128 stands for zero in the data rows.
Every row has a hidden score from 0 to 40. What is each row's score? 20 is about the middle. The score is a weighted sum of the row's numbers plus the product of two more (or one squared), each taken from its middle value.
[151 136  96 157 143 102 144 101  99 148 114 133 128 105 134 169 140 128 168 135 134 126 133 122 105 100 111 105 162 159 156 141] -> 15
[104 158 122 141 124 141 138 159  85  94 149 141 177  91 104 129  80 116 101 175 123  91 130 113  83 110 133 116  77 119 142 133] -> 16
[ 79 148 162 158 108 195 150 189  81  82 178 132 180 116  68  98 107  99  83 173  80 105 102 117  55 159 127 134  76 111 127 138] -> 26
[148  89 172 102 128 162 144 167 162 146 132  69  90 106 168 127 201 151 137  89  79 184  74 153 153 210  81 160 129 179  88 104] -> 30
[145  88 198 128 128 113  99 157 113 153 127  92 148 144 177  92 147 119 117  60 120 160 149 134 135 174  85 181 104 135  37 115] -> 22
[133  55 168 144 129 223 146 162 148 152  95  26  79 135 187 102 236 141 138  92  58 190  64 109 119 208  67 146 185 174  74 114] -> 26
[142  79 136 136 118 184 185 156 132 162  97  62  79 118 175 132 183 148 141 117  57 196  99 158 127 188  68 135 140 179  86 121] -> 27
[100 161 107 115 151 100 134 108 121 144 113 126 121 121 123 169  97 147 127 110 169 148 146 133 133  89 127 117 130 135 158 137] -> 20
[147 134  99 141 132 102 146 118 139 152  98 150  87 140 143 133 115 143 153 134 145 111 151 132 161  90 128 101 160 119 147 139] -> 20
[110 159 101 104 146  90 136 119 125 137 124 149 104 119 120 161 112 151 150 106 165 130 139 131 139 130 138 114 132 144 147 142] -> 21
[ 81 195 136 132 130 106  98 141 151 133 136 151 173 167 110  69 105 120 123 139 136 145 177 122 139 112 122 112 137 105 125 141] -> 20
[ 87 196 111  84 161  67 113 134 117 152 128 121 147  95 134 124  66 110 119 122 129 141 143 121 148 108 153 130 151  54 167 140] -> 13
[166 108 151 139 113 147 112 135 103 108 135 151 142 138 129 132 133 113 128 120 154 118 158 126 123 132 130 139  96 142  94 143] -> 32
[146  81 148 130 124 182 174 145 139 152 115  74  52 112 174 136 200 175 154  94  91 166 105 151 128 183  74 148 148 172  78 107] -> 25
[105  97 120 108 141 156 150 132 157 151 105 100  57 107 173 109 153 160 150 120  76 155 124 154 146 138 152 130 175 131 129 117] -> 28
[125 130 101 143 140 125 128 115 145 150 120 136 115 120 128 132 133 127 150 140 112 123 149 136 129 124 118 104 143 124 146 151] -> 15
[ 75 115 227 158 128 202 112 241  88 109 161  69 130 122 157  71 150 101  81 153 103 137 101  92  82 195  76 171 102 134  71 135] -> 24
[131 132 102 139  86 170 139  92  92  98 132 149  78  85 108 135 108 103 118 182 100  75 107 169 141 119 200 100 117  96  99 117] -> 25
[117  78  80 111 148 153 185 141 171 130 143 108  84 120 121 127 168 131 162  91 103 129  88 137  98 126 139 136 178 141 147 127] -> 14
[147  91 192 105 104 128 118 161 105 140 123  85 158 148 169 146 139 123 123  81 111 146 142 145 116 161  69 169  85 154  45 117] -> 20
[116 137 113 126 117 140  96  92 152 134 114 139 121 175 127 150 129 133 126 100 149 138 159 137 139 123 143 127 115 141  95 126] -> 15
[130 113 102 101 146 123 103  82 176 150 130 119 105 109 127 119 129 117 139 110 159 125 119 132 184  95 174 123 193  87 181 126] -> 15
[122 119 172 157 120 134 105 149 102 105 158 131 154 152  99 128 117 120  89 140 154 114 126 117  95 130 101 137  98 122 132 128] -> 26
[117 174 163  90 109 119  77 115 159 145 153  99 120 150 132 110  85 140  97 110 170 150 108 134 195 104 170 150 130  46  91 111] -> 20
[154 133 117 156  63 174  99 105 121 119 120 120  94 107 122 113 149 157 130 189 113 120  89 139 165 113 169  88 155  89 102 110] -> 34
[ 97 149 148 146 107 145 133 167 105  76 155 145 146 160  92 123  96 109  97 152 142  97 122 108  73 119 139 145  79 110 129 114] -> 16
[118 150 105 121 133 138 169 119  96 124 126 143 143  97 109 125 111 128 132 151 118 105 121 133 121 102 122 110 122 111 146 143] -> 19
[163 116 146 129 147  98  97 112 106 145 102 101 148 127 188 144 115 131 134 113 146 115 177 167 136 119  95 140 116 151 107 165] -> 10
[115 134 142 143 113  99  94 117 101 134 104 152 134 131 142 125 113 121 145 136 131 111 179 147 147 126 147 131  97 146  95 151] -> 19
[129 149 108 137 133 114 132  93 123 135 117 139 133 144 132 174 110 130 132 122 139 127 127 121 143 115 108 126 112 136 119 131] -> 17
[118 125  96 130  93 166 110 101 147 105 125 135  92 115 117 127 130 122 111 157 131 117  69 155 192 100 196 108 141  58 119  87] -> 28
[149 127 120 143 117 115 140 119 105  99 134 188 154 137  90 141  99 127 103 174 171  82 111 123  83  93 137 119  88 145 151 142] -> 19
[146 135 108 144 150 111 106  83 161 147 109 146 126 152 120 125 145 125 137 119 152 147 136 105 147 100 139 111 159 118 144 149] -> 16
[137  96 202 153 106 184  93 190 112 131 161  94 152 166 147  82 160 118  89  82 140 150 135 102  97 199  81 169 110 135  58 119] -> 25
[140 147 126 141 141 100  87 104 178 133 106 128 153 160 136 136 129 111 109 121 161 153 150 100 178 122 130 136 149  89 123 123] -> 14
[126 117  61  89 140 128 202 103 132 116 121 148 119 118 121 168 140 145 158 118 105 117 111 164 101 126 121 125 140 183 130 127] -> 21
[195 107 134 169  78 145 141 123 100 140 117 119  68 126 157 137 143 135 128 146 143 105 101 131 175 121 147 121 102 125 110 110] -> 29
[129  99 110 134 126 137 154  99 143 157 102  92  91 144 144 105 156 135 153 133 131 130 122 126 168 120 126 120 200 111 142  97] -> 17
[151 130 109 118 109 119 119  98 122 117 110 163 157 144 118 155 109 137 126 139 148 118 159 118 125 104 115 121 115 134 122 136] -> 17
[165  89 179 157 129 119  39 127  98 164 110 106 183 140 179 133 143 120 132  96 141 149 178 141 134 170  59 157 124 158  87 159] -> 16
[120 153 166 123 127 111  69 133 167 163 119 120 138 139 160 121 111 121 119 111 109 209 161 139 193 120 111 152 127  84  67 103] -> 20
[150  64 131 120 134 182 182 149 129 132 106  59  68 121 170 136 183 143 151  98  85 179  97 159 105 167  93 141 170 188 112 129] -> 25
[147 123  99 112 145 101 110  93 145 114 151 159 149 139  89 129 134 140 144 131 181 108 154 130 127 134 148 119 127 138 165 121] -> 19
[127  92 133 131 137 194 190 178 130 163  87  64  45  96 193 173 183 130 154 106  43 189 114 160 112 177  74 132 133 183  91 136] -> 19
[166 121 141 160 121 119  79  84 179 160 116 138 152 160 156 128 171 135 121 113 136 134 182 132 161 141  78 124 129 164  95 144] -> 16
[148  91 112 123 141 184 185 160 130 138 119  77  66 127 163 125 206 157 158 107  74 153 107 145 102 178  95 150 160 172 101 106] -> 28
[152 103 139 159 108 115  67 112 142 157 110 128 146 176 147 109 142 130 132  93 161 141 169 113 147 133  90 140 116 147  79 139] -> 12
[156 133 146 164 125 130 130 145  89  92 141 141 148 137 118 134 106 110 115 133 167 102 137 102  91 110 113 128 107 109 110 134] -> 25
[157 115 105 148 111 110  99  99 143  98 126 134 163 132 102 168 118 110 123 158 145 101 140  74 128 121 130 106 112 142 138 143] -> 13
[113 136 106 134 150 153 185 142 150 114 122 124  76 119 124 147 137 101 156 168  89 134  96 125 115  94 135 105 163 133 184 140] -> 17
[138 135 146 150 129 102  84 116 110 165 134 119 143 158 135 140 120 141 123 114 182 152 150 109 150 131 126 134 153 124 128 157] -> 20
[111 116 193 150 124 171  91 205 117 108 170 109 189 160 114  53 145 112  80 120 117 143 111  81 102 194  99 163  92 123  87 120] -> 35
[ 95  97 112 117 145 146 207 144 102 117 123 115  64  79 144 144 114 101 161 126  86  99  87 129  87 108 158 121 147 127 162 113] -> 16
[113 181 131 104 133  95  57 133 166 132 125 133 190 170 116  87  99 131 108 119 160 151 164 125 144 145 133 129 141  85 135 111] -> 19
[156 162 160 107 133 139 174 171 122 161 130 104  94  90 152 123 147 152 148 114 131 171  93 173 147 171  75 146 125 151 118 102] -> 30
[113 126  84 126 133  95 111  94 129 146  95 143 137 130 134 131 107 124 155 137 120 107 130 115 158 108 136 100 155 139 144 143] -> 14
[117  93 214 151 126 136  74 193 129 132 144  68 168 164 157  70 134 112  90 101 126 156 121  99 115 186  71 168 105 149  74 118] -> 20
[118  84 101 129 149 144 163 136 149 115 115 110 115 125 135 144 170 141 145 125 108 162 113 132  96 164 127 126 171 187 146 135] -> 25
[119 138 139 151 141 101  87 133 120 105 156 136 198 141  85 113 108 112 109 137 156 102 139  92 112 134 140 137 117 109 156 144] -> 17
[162 116  82 139 129 123 134  82 126 124 101 152 112 158 125 188 137 134 141 141 135 113 130 133 122 117 106 118 117 174 126 137] -> 13
[167  83 172 142 111 125  74 152 112 142 125  93 135 139 178 111 144 127 109  86 148 130 155 137 136 195  72 156  91 139  77 135] -> 20
[188 135 126 145 105 156 168 104 169 125 123 126 134 131 122 143 151 158 120 124 140 115 132 158 108 153 129 124 129 148 135 123] -> 20
[ 85 191 142 114 119 113 170 174 110  74 184 183 178 109  52  87  72 109 100 187 127  87 100 122  91 129 172 131 106  54 171  96] -> 30
[112 139 145 120 128  93 113 134 117  96 165 168 164 113 100 120  88 123  93 152 143  91 124 118  99 106 145 135  92  92 129 132] -> 20
[118 133 105 132 129 104  80 114 110 144 131 153 152 120 136 118 104 111 135 134 142 111 162 112 130 126 127 114 126 142 146 147] -> 13
[101 116 184 123 114 198 149 191  77  67 186 104 136 117  79  87 113 104  69 161  95  86  66 118  60 172 146 157  76 105  93  93] -> 29
[143 137 115 156 121 108 112 104 143 152 106 148 153 141 142 156 134 161 136 122 179 120 184 146 141  83 116 105 109 147 125 160] -> 11
[128 145 125 151 122 137  63  95 197 131 140 106 130 196 100 135 136 135 100 120 190 139 106  85 197 141 149 139 133 108 116 120] -> 14
[105 216 116  93 150  90 151 143 130 132 123 141 139 116 112 119 105 135 136 160 125 164 151 144 123 113 121 118 153  89 179 140] -> 23
[129 147  92  92 144  98 128  95 116 126 135 154 105 114 131 148 129 145 140 101 143 107 146 123 121  99 160 114 134 123 140 138] -> 17
[157 100 120 127 142 160 130 111 154 134 113  75  67 110 152 122 165 147 159 108  73 133  92 131 158 172 131 122 175 159 111 104] -> 28
[174 117 125 155 122  97  98  81 184 135 114 152 146 168 140 146 149 140 116 109 170 143 178 116 141 127  98 111 123 140 126 147] -> 20
[114 100 130 138 135 183 146 160 169 144  93  79 102 138 141 104 220 162 133 106  66 199 103 145 132 185  83 151 141 202  88 118] -> 24
[160 112  94 108 129 126 133  86 125 111 129 152 110 128 125 139 123 134 139  99 148 108 131 171 127 110 156 116 118 148 141 137] -> 21
[123 109  98 144 123  93 148  74 135 145 121 170 158 132 104 144 135 149 140 128 176 104 158 118 154 115 158  96 118 136 142 132] -> 21
[121 132 166 152 106 180 127 182 113  58 195 124 152 158  60 106  98 103  71 180 126  89  60  83  68 162 149 171  84 108 113 107] -> 21
[151 143 130 148 111 118 158 138 117 105 121 155 102  78 120 133 105 127 135 171 154  71 116 143 123  88 129 107 119 129 150 142] -> 19
[141 141 120 131 108 104 132 106 127 121 131 160 135 107 125 151 127 142 125 133 136 112 120 117 139 122 118 104 119 144 153 135] -> 31
[ 97 136 175 146 108 199 130 222  69  61 189 102 143 117  74  84 109 100  53 160 125  91  44 108  37 166 158 175  55 101 116 116] -> 24
[155  99 126 149 132 105  84  87 180 133 122 162 139 149 124 130 152 132 132  95 153 116 137 124 157 113 137 114 148 143 150 145] -> 21
[141 146 138 146 110 119 158 156 126  60 177 143 170 121  47 113  92 108  86 149 149  60  97 110  89 100 175 127  74  93 152 128] -> 22
[126 124  98 115 136 132 126 122 155 146 109 177 117 119 123 135 111 137 144 116 130 149 130 142 129  94 112 104 126 145 120 147] -> 21
[123 143  92 101 128 129 104  81 186 123 134 141 131 151 101 143 121 162 127 113 155 133 124 142 142 111 160 126 105 141 131 128] -> 12
[121 176 137 129 128  93 113 124 111 101 142 162 179 129 110 129 103 126 114 141 181  86 147 102 128  91 136 108  85 126 152 138] -> 16
[131 137 105 147 138 161 161 140 171 109 133 153 101 134 108 128 162 109 124 178 100 131  98 131 114  97 146 100 138 150 157 132] -> 21
[ 90 174  99  76 162  84 149 143 148 145 117 147 153 105 144 152  91 128 146 128 138 131 153 116 126 108 112 106 132 126 164 123] -> 15
[ 97 112 173 136 125 165  89 178  88  86 155  81 188 123 117 119 126  85  72 156  87 132  95 126  77 177  96 156  79 140 113 106] -> 26
[ 94 145 190 130 116 177 147 221  66  59 182 117 151 106  97 109 100  89  63 148 103  89  80  94  44 131 124 158  64 103 117 105] -> 23
[149 126 158 141 113 121 102  99 134 147 112 147 172 156 152 134 141 144 133 114 153 133 192 148 161 143  99 128 100 173  79 151] -> 20
[120 136  98  92 103 121 125 105 118 140 118 142  94 141 132 173  90  94 140 144 133 127 133 134 178  64 185 123 117  69 131 125] -> 12
[142 109  90 134 151 110 138  83 161 140 115  98 103 117 130 125 150 136 149 143 121 125 113 106 134 112 140 117 171 142 162 142] -> 9
[ 98 153  81 106 146 105 177 107 116 123  98 140 108  99 124 173 117 163 162 114  86 145 126 145  93 102 123 112 142 161 146 141] -> 19
[120 132 107 140 126  93  97  96 149 167 110 146 112 136 152 142  89 109 153 139 132 130 146 117 184  89 155  89 155  84 150 137] -> 17
[138 171 130 143  85 165 183 151  69  43 179 210 145 152  46 138  72 101  83 200 153  49  85 122  43  87 156 112  48 100 142 126] -> 27
[103 129 139 115 136  95  87 132  94 156 101 118 126 111 184 151  77  86 147 127 133 140 187 161 167 104 111 127 100 115 109 138] -> 12
[112 204 121 104 149  72 127 118 157 149 138 150 168 142 109 114  95 159 132 140 172 163 162 117 152 113 130 100 163 101 183 121] -> 28
[105 115 138 130 116 149 145 147  48  84 137 157 132 122 104 137  86 103 114 132 146  92  89 126  64 106 133 134  63 102 104 120] -> 23
[126 140  94 110 152 117 151  96 148 114 121 155 128 130 151 163 132 132 141 106 128 123 140 112 105 115 142  98 135 154 142 167] -> 17
[163 112  97 147 137 121 120  79 160 142 122 154 113 139 144 131 137 118 146 133 144 119 187 134 146 114 135 106 157 125 147 155] -> 15
[143 133 111 120 114 123 116 129 121 122 130 136 118 104 133 125 142 145 132 151 103 102 107 149 147 134 128 122 117 138 121 115] -> 22
[111 111 224 190 120 154  74 186 133 149 146  89 153 180 143  79 174 143  90  86 142 147 142  78 128 173  81 157 130 120  81 134] -> 27
[142 149 108 105 124  92 122 110 165 158 110 137 114 158 126 127 103  96 133 129 125 142 149 126 210 118 176 110 159  66 137 113] -> 20
[169 124  85 119 138 103 136  99 125 147 114 154 125 142 148 142 114 141 146 144 142 126 186 144 138 108 107 100 147 149 150 146] -> 18
[127 115  93 141 131 103 121 103 140 135  95 162 169 141 131 126 126 137 145 153 153 133 173  86 123 125  98 107 146 142 149 147] -> 16
[145 106 168 147 117 104  93 116 112 146 111 117 163 132 141 133 136 127 122 109 123 131 165 126 145 132  79 135 104 179  92 124] -> 19
[129 148 150 134 124 118 144 134  65  76 144 170 136 104  71 141 104 113  96 150 180  50 105 122  77  86 156 146  89 100 157 128] -> 19
[135 154 106 126 138  91 121 107 122 139 130 133 165 145 123 103  86 128 122 137 164 116 152 120 117 103 129 125 132 142 164 133] -> 9
[139 118 120 110 136 130 164 118  98 128 119 123 123 102 134 135 138 145 142 120 125 142 117 142 123 158 103 120 131 144 135 110] -> 29
[152  99 167 140 119 108  75 136 110 122 149 109 174 130 119  93 119 115 113 107 163 105 138 116 118 153 129 153  92 154 105 154] -> 17
[155 141 124 137 135 118 116 117 122 145 102 167 124 130 161 136 124 135 142 130 139 146 186 139 119 112 125 106 100 153 125 149] -> 25
[107 187 112  88 161  85 123 143 112 138 167 135 157 138 100 121  81 128 116 155 153 154 151 123 140 122 137 123 162  67 204 136] -> 25
[144 130 137 118 121  97 149 112  60 106 142 163 118 102 118 163  62 108 139 128 134  66 120 117 119  95 158 134  91 128 141 129] -> 19
[120 174 118  95 148  62 100 113 143 120 160 121 174 132  89 101 105 134 102 112 177 100 136  94 139 119 151 144 145  78 176 110] -> 11
[ 94 199 118  81 163 111 142 144 170 157 133 102 108 114  99 114 120 166 127 112 112 176  95 111 147 146 140 151 161 115 163 132] -> 15
[122 125 132 107 125 127 187 154 140 155 100 105 101 105 157 149 165 168 155 115  71 181 121 169 139 166  98 145 131 180 107 117] -> 25
[ 90 161 129 128 128 141 128 170  82  52 177 136 169 107  53 112  99  98  78 157 136  82  92 129  74 109 144 146  95  85 156 116] -> 21
[122 122  91 139 135 139 151 110 133 126 108 153 126 129 117 173 108 125 158 153 102 126 140 171 117 103 111 119 131 149 147 155] -> 17
[144 124 117 146 140  87  96 110 115 127 135 152 151 111 142 149 128 117 137 142 157 117 172 138 148 123 131 106 114 135 139 159] -> 21
[113 103 122 129 147 134 192 151  95 140  96  84  81  98 146 139 151 154 172 123  85 150 104 132 110 156  93 139 145 217 132 134] -> 20
[127  93 167 170 116 107  88 129 139 160 138 126 177 145 158  88 125 126 130  70 142 143 185 120 138 158 110 137  98 137  94 129] -> 18
[167 117 169 176 126 148  81 143 140 143 110 108 167 171 178  87 167 122 120 107 152 154 172 133 133 152  65 144 114 144  65 150] -> 20
[155 102 178 124 123 138  82 141 145 150 122 108 185 148 157 123 154  86 116  78 116 170 184 136 126 157  94 166 100 138  49 140] -> 12
[135 107 161 162 104 170 141 150 102  88 155 148 163 139  90 152 124 110  90 129 138 104 107 125  73 108 130 150  76 122  99 120] -> 21
[ 91  64 100 125 153 151 192 136 133 130 106 109  94 120 140 126 160 137 154 123  60 164  69 164  94 159 126 133 155 192 144 135] -> 27
[171 121 127 162 102 168 124 112 138 112 120 132 116 137 128 130 175 154 124 152 120 110 111 139 170 149 133 116 131 155 116 106] -> 34
[163 122 145 164 122 112 112 108 104 149 109 102 159 135 163 124 120 112 126 116 152 113 193 108 136 138  95 119 116 153 105 152] -> 10
[113 190 166 106 111 123 167 147 138 121 135 149 127  69 123 105 121 175 125 139 118 119 102 157 131 158 111 130  98 104 133  93] -> 31
[110 130 128 117 129 101 131 125  86 128 123 154 171 131 122 121  89 130 122 135 148 106 153 129 109 102 130 114  81 125 140 145] -> 18
[157 109 108 148 130 108 133 104 133 124 114 157 130 135 128 148 125 142 148 123 146  96 139 109 161 118 146 113 146 145 142 122] -> 31
[112 141  88 105 115 121 102  99  97 131 124 144 103 152 109 143  92 104 131 114 132 130  98 115 178  79 190 118 161  60 128 110] -> 22
[166 100  65 119 142 117 175  84 152 112 128 108 107 133 115 184 149 151 153 109 104 117  86 133  88 126 143 121 151 196 152 131] -> 14
[112 148  94 137 120 101 185 109  64 126 115 156 123 108 109 130  84 126 148 178 119  91 155 138 109  88 133  83 114 129 143 138] -> 21
[145 144 129 147 112 123 136  96 126  79 162 169 174 140  26 113 130 150  92 172 156  87 100 118 100 123 164 140 113 117 168 117] -> 26
[ 84 170 145 121 121 146 124 185  52  70 160 171 175 120  83 118  87  96  98 164 146  91  98 102  73 131 121 146  80 116 126 125] -> 23
[114 168 116  89 161  69 150 141 143 123 142 140 144 120 128 149 112 140 138 109 166 137 124 140 129  91 144 127 154 105 160 134] -> 20
[115 121 132 147 108 129 110  96 121 116 115 109  85 125 125 160 103 113 120 136 140 110  63 116 188  91 208 111 126  65 126 114] -> 23
[138 114  78 150 135 120 121  77 119 139 110 167 123 132 146 163 135 121 155 112 128 108 156 159 110 100 135 117 130 155 138 170] -> 10
[156  82 134 148 106 190 147 143 157 142 100  95  94 132 171 103 194 155 140 111  97 161 105 158 146 198  97 142 154 159  88 111] -> 29
[119 126  82  99  97 138 129  79 119 130 106 161  98 148 101 158  95 107 135 148 132 118 134 158 175  86 194  97 159  86 132 100] -> 30
[ 87 182 123 100 155 111 162 161 156 145 147  99 112 113 120 137 120 171 135 127 141 183 123 147 115 138 125 142 149 107 134 117] -> 21
[148 169 125 163 122 115 111 139 108 157  88 157 123 132 165 120 125 127 147 142 126 140 184 163 140  94  66 117 123 153 113 154] -> 14
[118 128  87 136 134 154 163 132 140 152 118 100  99 122 139 122 178 117 148 152  78 155 121 105 143 135 135  89 183 133 130 133] -> 21
[179 109 108 105 130 109 129  97 116 117 134 156 143 114 136 174  99 150 124 143 162  99 120 143 133 132 125 124 129 141 161 109] -> 23
[141 101  94 132 137 142 160  85 122 128 111 130  76 135 149 147 149 146 160 128 132 104 158 142  99  96 147 101 147 146 170 150] -> 17
[131 127  85 128 111 126 120  92 132 133 113 140 112 130 135 137 123 140 140 161 119 112 122 149 136 109 160 105 151 126 127 118] -> 18
[151 122  97 128 125  96 125  89 150 127 117 178 146 130 119 147 112 105 135 134 145 120 149 124 143 114 138 109 144 127 157 141] -> 23
[ 83 193 135  98 120 117 147 160  76 103 172 153 144  80  78 116  70 116  95 185 149  98 106 138 118 111 154 131 101  42 176 114] -> 28
[112 102 165  94 138 174 145 174 156 148 118  57  66  98 169 107 199 173 134  85  82 194  89 175 131 206  79 177 130 187  90  85] -> 24
[141 113 126 148  79 200  91 108 183 140 121  96  99 122 121 117 184 136 121 146 129 161  64 138 220 166 176 125 168  90 110  73] -> 31
[130 118 101 144 142 152 185 143 125 158  95 121  75 129 157 127 161 153 173 137  78 151 135 123 121  96 107 105 142 166 143 140] -> 32
[126 110 190 135 118 111  90 163  94 145 130 115 153 122 162  84 126  98 116 102 109 125 166 126 132 177  75 151  86 139  70 148] -> 20
[117  49 161 116 142 182 179 155 109 150 105  61  77 104 172 152 186 131 154  87  65 165  84 142 103 156  85 146 156 184 113 112] -> 24
[116 140  81  97 130  99 119  98 140 147 120 145 140 125 135 133 112 107 153 116 131 123 135 134 154 118 178 106 149  96 128 102] -> 16
[136 156 160 149 130 117 101 158 145 149 130 113 173 148 157 110 118 123 112 116 157 144 162 111 159 135  97 133 140  88 102 145] -> 17
[ 72 103 211 154 122 207 123 234 117  95 165  63 165 155 130  52 164 113  72 121 102 165  80 102  57 186  94 168 104 127  73 147] -> 27
[114 157 103 148 148 119 138 104 180 152 103 145 133 146 145 111 122 120 136 161 124 151 159 147 155 104 114  92 169 113 154 128] -> 22
[128 104 178 147 126 106  98 126  98 133 136 116 154 134 138 103 112 117 111 118 126 105 155 103  93 149 104 162  89 122  97 124] -> 12
[132 162 110 129 130 106  85  91 192 157 116 136 139 161 128  96 111  91 135 124 136 157 182 115 186 103 138 114 169  74 140 108] -> 14
[142  69 139 165 104 202 125 124 185 149  98  49  69 129 166  88 207 153 140 149  78 145  79 138 189 190 122 130 167 144  97 104] -> 25
[142 116  99 143 124 123 141  91 154 147 117 148 125 112 135 128 132 139 138 144 132 104 138 131 125 106 150 100 139 112 141 141] -> 14
[ 88 145 205 163 131 137  27 192 120 150 145  78 189 140 159  34 144 111  96 118 151 169 143  93 154 162  88 156 154  93  94 142] -> 21
[127 130  81 138  88 183 121  90  93 127 119 151 109 128 115 142 129 122 130 176 136 121 112 161 130  69 173 104 133  90 142 109] -> 20
[143 106 128 139 132  75 122 110 111 145 111 125 142 116 149 132 108 116 147  94 161 121 147 120 135 101 119 125 111 138 123 158] -> 12
[ 82 170 159 104 143  86 101 144 124 164 149 127 167 134 144  64  99 133 116  93 151 142 156 101 158 123 127 128 150  48 170 118] -> 21
[152 135 103 123 128 104 132 107 185 150 123 144 130 151 135 138 135 145 129 130 144 137 168 126 161 106 157 100 156 112 154 125] -> 19
[ 81 218  95  52 150 108 157 158 100 142 115 122 138 110 121 157 104 164 135 140 101 188 151 146 111  98 103 125 169 108 163 131] -> 25
